Each row is where one point has got to under a steady rotation. How many steps took it there?
The counts run from 0 to 571.
[-15 -13  -5  21  -7   2   8   4 -10 -29   8   3 -14 -17  -1 -11   0   1
   6   9  14   4  -1  38 -23 -19 -12   8   1   4   0  41 -15  -9  -4  23
   9  15  -4   9   4 -12] -> 418
[ -7  12  10  34  -4  17  -7  -1  18 -23   7  -1   2  -4   2  10   2  13
  10 -11  -5   0 -13   7  10   5 -37  -3  -5   4  -5 -28  -6  12 -20 -11
   2 -22 -14 -22   8  24] -> 537
[-15 -26  -3  33 -10   5  -2   5 -10 -34  12   2 -11 -25  -2   1 -13   3
  10 -10   8   2   1  29 -19 -21  -8  -6  -3  -1  -7  20 -12 -30  18  11
  11   8  -8  10  -5  -8] -> 423
[ -6 -36  -9  21   4  10 -12  15  -4 -15 -10 -25   8 -18  -1  -5  -8   2
  21  -6   7   2  11   6  -8 -14  -1  -4   7  -8  12  30 -21 -32  21   3
   6   7  -8  22  11 -21] -> 424
[-15 -23  17 -23 -13  -1   0   7   1 -37  -4 -17 -19  -1  -3   4 -11  -5
  19   2 -17  36 -14  11 -11  -8  -4  -9  14   3  -8  33 -15 -13   4  10
  18   2  13  -3   9 -15] -> 233
[ 15 -19 -12  -2   0  19  12   8 -24 -17  -3  -9   3   7   5   9 -18  13
  -3   0  12   9 -10  29 -24   7  -9   7   2 -12   5  20 -29 -35   8 -14
   8  17 -18   3 -18  -8] -> 17
[  3  18  -8  22   7  10 -10 -11 -11 -19  14  27 -17 -10  11   8  17  -1
  -9  -2   8 -10  -4  39  -8  -1 -17   2   4  12   9  11 -14  10 -10  -2
  16  -2 -24 -29   8  13] -> 181
[-24  17 -26 -21  -6   6  12   3  -6 -17  -3  -4 -24  -6   3  13  15 -10
   2  11   0  23  -5  15   1 -13   6  12  15  26  16  29 -17  -3 -18  11
  23   3   0 -18  16  -1] -> 381
[  2 -28   1  27 -28   0   7  -7  20 -27  -1 -25  -8   5 -11  -9  -3   4
   3   6   7  23 -11  -9  15 -24 -17  19 -10  21   6  -2   0  -7   9  26
   7 -17  -6  -9 -11  11] -> 122
[ 12  -4  12  32 -10  10 -29 -15   0 -11  10  18   2  -6  -8 -21   5   0
  19   5  -6  -8 -13  22   4 -10 -34  -4  -8 -10  -4   3  -4  20 -10  21
 -15   6  -5 -16 -17  11] -> 93
[ -1 -15  -6  38 -12   6  -2  -5   3  -9  -9   1   0 -14 -17   2 -16  -2
  34   2 -13   6 -24  -5   6 -22 -26   9  -7  -7  -9 -26  -4 -22  13   6
 -15 -12 -10  -1 -20   9] -> 109
[ 21  -4 -11  39   2  15  -1  -5  -9   9  -9  -1  15   9  -1  -4 -10   9
  21  10  -2 -14 -27   9   0  -2 -34  24  -6  -9  11 -19 -11  -8  -4  -6
 -11   0 -22 -10 -26   3] -> 318
[ -4  19 -28  10   7   1  13  -7 -22   0 -13  22 -29 -16   1  30   0 -12
  11   7 -11   3 -14  12   1 -11   1  14  13  11   8 -13 -12 -27   1 -16
  17 -11 -11 -23  -6   8] -> 169
[ -5 -13  -6 -14 -24  16  -4   0  -2  13 -17 -10  -2 -12 -14   0   8 -30
  19  18 -12  29 -19  -3   2 -16  10   2   9  -6   1  24  -2 -10   1  18
   7  14  22  -2 -18 -16] -> 266
[  8 -19  21  12 -15   6   7  -4   7 -18   4  25 -10 -10 -13  -2   1 -16
   3   8  -7  27 -26  15 -22   0  -8   3  -1 -15 -17   9   5 -23   8  15
   6  15   5 -14 -34  -8] -> 455
[  2  -3  -2  22  -1  -5   6   3  -2   0 -21 -15  -6   4 -10  13 -14  -3
  38   6 -20   1 -23 -13  13 -12 -23  11   8   3   4 -31 -12 -12   2 -11
  -3 -27  -6  -7  -9   1] -> 322
[  5 -29  -4  -2   8  17 -18  10 -14 -27  -8 -30   8   7   3  -2 -11  16
  14 -15   4   7   6  11 -10   4  -9  -6  11  -8  17  33 -29 -21  10 -11
   5   5 -16  10  14  -8] -> 221
[  2  12   5   3  -9  37 -33  -7   5  11   5  29  14 -20   0  -4  24 -20
  11   1  -8   1 -12  21  -1   7 -12 -17   1 -24  -9  11   1  16 -20   5
  -2  18   6 -20 -10   5] -> 65
[ 19 -28 -10  43 -10  23 -16  -4   6  -1  -6 -14  26   0  -4 -10 -12  10
  14  -6   7  -7  -9  -6  10 -11 -27  14  -6 -10   4 -18  -8 -16  17   2
 -19 -15 -22  -1 -20  13] -> 110
[ 13  -2 -18  -2   1  24  -1   8  -9 -14 -10 -37  11  27   5  -3  -4  24
  13   2   0   7  -7   3   7   1 -30  18   1   7  26   5 -23   5 -17  -9
 -12  -9 -22  -8  13   3] -> 545
[  0 -23   1  -4  15   3   2  12 -17 -18 -23 -30  -1   7   3  16 -14   8
  19  -6  -6   9   1   3  -6  10  -7  -4  25   1  18  15 -33 -25   8 -29
  20 -10  -9  -3  14 -15] -> 8
[  7   3 -32   5   0  31 -17   2  -7 -11  -4 -15  11  -2  13  15  18   3
 -15 -15  18   4   4   6   6   0   7   7   2   7  21  12 -11 -19  -3 -16
  10  -6 -31 -16  10  21] -> 374
[ -3  -5  -1   5  23   2  28  18 -12  -7 -27 -21  -4   7  -2  12 -13 -10
  27   9 -10  17  -7   5 -19  11 -16  12  24  -8  12  13 -22 -21  -4 -19
  18  -1  -7  -1   4 -28] -> 3
[  8 -12  -2  25 -28  19  -2 -12  -1  26  -5   7  -6 -27  -9  21  -3 -28
  11  10   9   4 -30   7  11 -12   8  -4  -4   3 -13 -14   1 -14  13   2
  20  -2   4 -13 -37  12] -> 488
[-20  -7  25 -10   1   7  13  14  12 -33 -11  -3  -8  -9  -4  -2   1 -14
  17   3 -17  36 -10  14 -20   8  -9  -5  12 -10  -9  31  -8  -4 -13   7
  18   7  12  -8   6 -19] -> 228
[ -6  16  -9  -2  11  35  -9   7  15 -22 -11   0  22  -8   8  12  16   3
   4 -22  -7  17   0  -9  -2  24 -16   3   0 -19   2 -26  -1 -12 -12 -17
  -3  -6 -22 -23  17  17] -> 564
[-19 -25  19   9   1  -3   4  11   6 -24 -17  -7  -8 -23 -10   6  -7 -19
  34  -1 -20  24  -7  -8  -5  -6  -4  -9  19 -14  -9   9  -7 -25  17   2
  12  -5  14   8   7 -19] -> 437
[  3  10 -10  27   9  28  -8  -4   7  -3   7   6   6  -8  12   6  25  -9
 -25  -3  27  -6  12  19  -3   6  -1   6  -1  10  20  12  -2   8 -19  -8
  21  -2 -33 -24   9   9] -> 176
[ 19  -7  -7  -1 -13   6  -5 -17  12 -25   0 -10  -8  21  -4 -10  11   2
 -23   5  12  16  -6  -1  14  -6 -10  23   2  22  23  11  -2   6  -7  11
   8 -17 -20 -40  -1  13] -> 144
[  9 -16   5  -1   4  27 -29   5  -6 -21  -7   6  14 -10   2   8  -7  -4
  14 -22 -14   9  -4   7 -13  15 -11 -21   7 -30 -13  -2 -15 -33  17 -27
  -2   6  -7  -3   0  -3] -> 235
[ -8 -28  -7 -23 -22  23  -1  13  -1 -12 -14 -35   0  -5   3  24  -6 -11
   8  -2   0  28  -7   0   3  -6  15  -9   6   4   0  19 -21 -26  11  -9
  18   5  10   7  -5 -11] -> 35
[  9 -11  -3   7 -17  43 -48  -9   0   1  12  16  21 -19   4   5  13  -6
   5 -18  -3  -7  -6  20   5   3  -1 -28  -4 -14 -13   7  -6   1   6 -12
   1  10  -3 -13  -9  17] -> 60
[-13 -11   4  28   8  23 -29   7   5 -32  12   8   6 -24   7  -8  15   0
   0 -20  14 -10  21  30 -12  -2 -12 -12  -2  -1   4  23 -13  -4  -3   4
  11   5 -20  -4  22   3] -> 412
[ -1  13   7 -10  -8   4  11  -3  20 -22  -9 -19 -12  24  -2  -4  15   0
   4  11  -5  28  -9  -2   4  10 -29  21  13  14  12  -2  -9  16 -29   1
   5 -20  -2 -38   9   6] -> 343
[-13 -15   7 -19 -27   6 -12   3  10  -6  -9  -5 -11 -19 -15   8   4 -32
  25   0 -21  33 -19  -7   9 -12  14 -16  12  -5 -13  18  -1 -15   9  10
  12  -1  21 -10  -8  -6] -> 261
[  6  31 -17   9  25  16 -14  -3 -15   5 -11  20  -1  -6   7  15  11  -7
   8  -2  -6 -16  -5  23  -8  18 -16   9  17  -6  20   0 -16  -1 -20 -20
   8  -1 -25 -33   7   4] -> 180
[-12  -5  25  -8 -15  24  -9   1  20 -19   0  18   1 -26  -8   5  12 -27
   8  -7 -13  34 -14   5  -8   6   2 -16   4 -17 -21   8   7 -11  -1   5
  12  11  16 -18  -9  -1] -> 251
[ 22 -16  21   9   7  15 -30  -4  -3 -26   1  27  12   0   0 -19  -1  -1
   4  -5  -7   9 -12  21 -21  19 -25  -2   1 -29  -2  13  -7 -10   2   0
  -7  12  -8 -20 -12  -8] -> 444
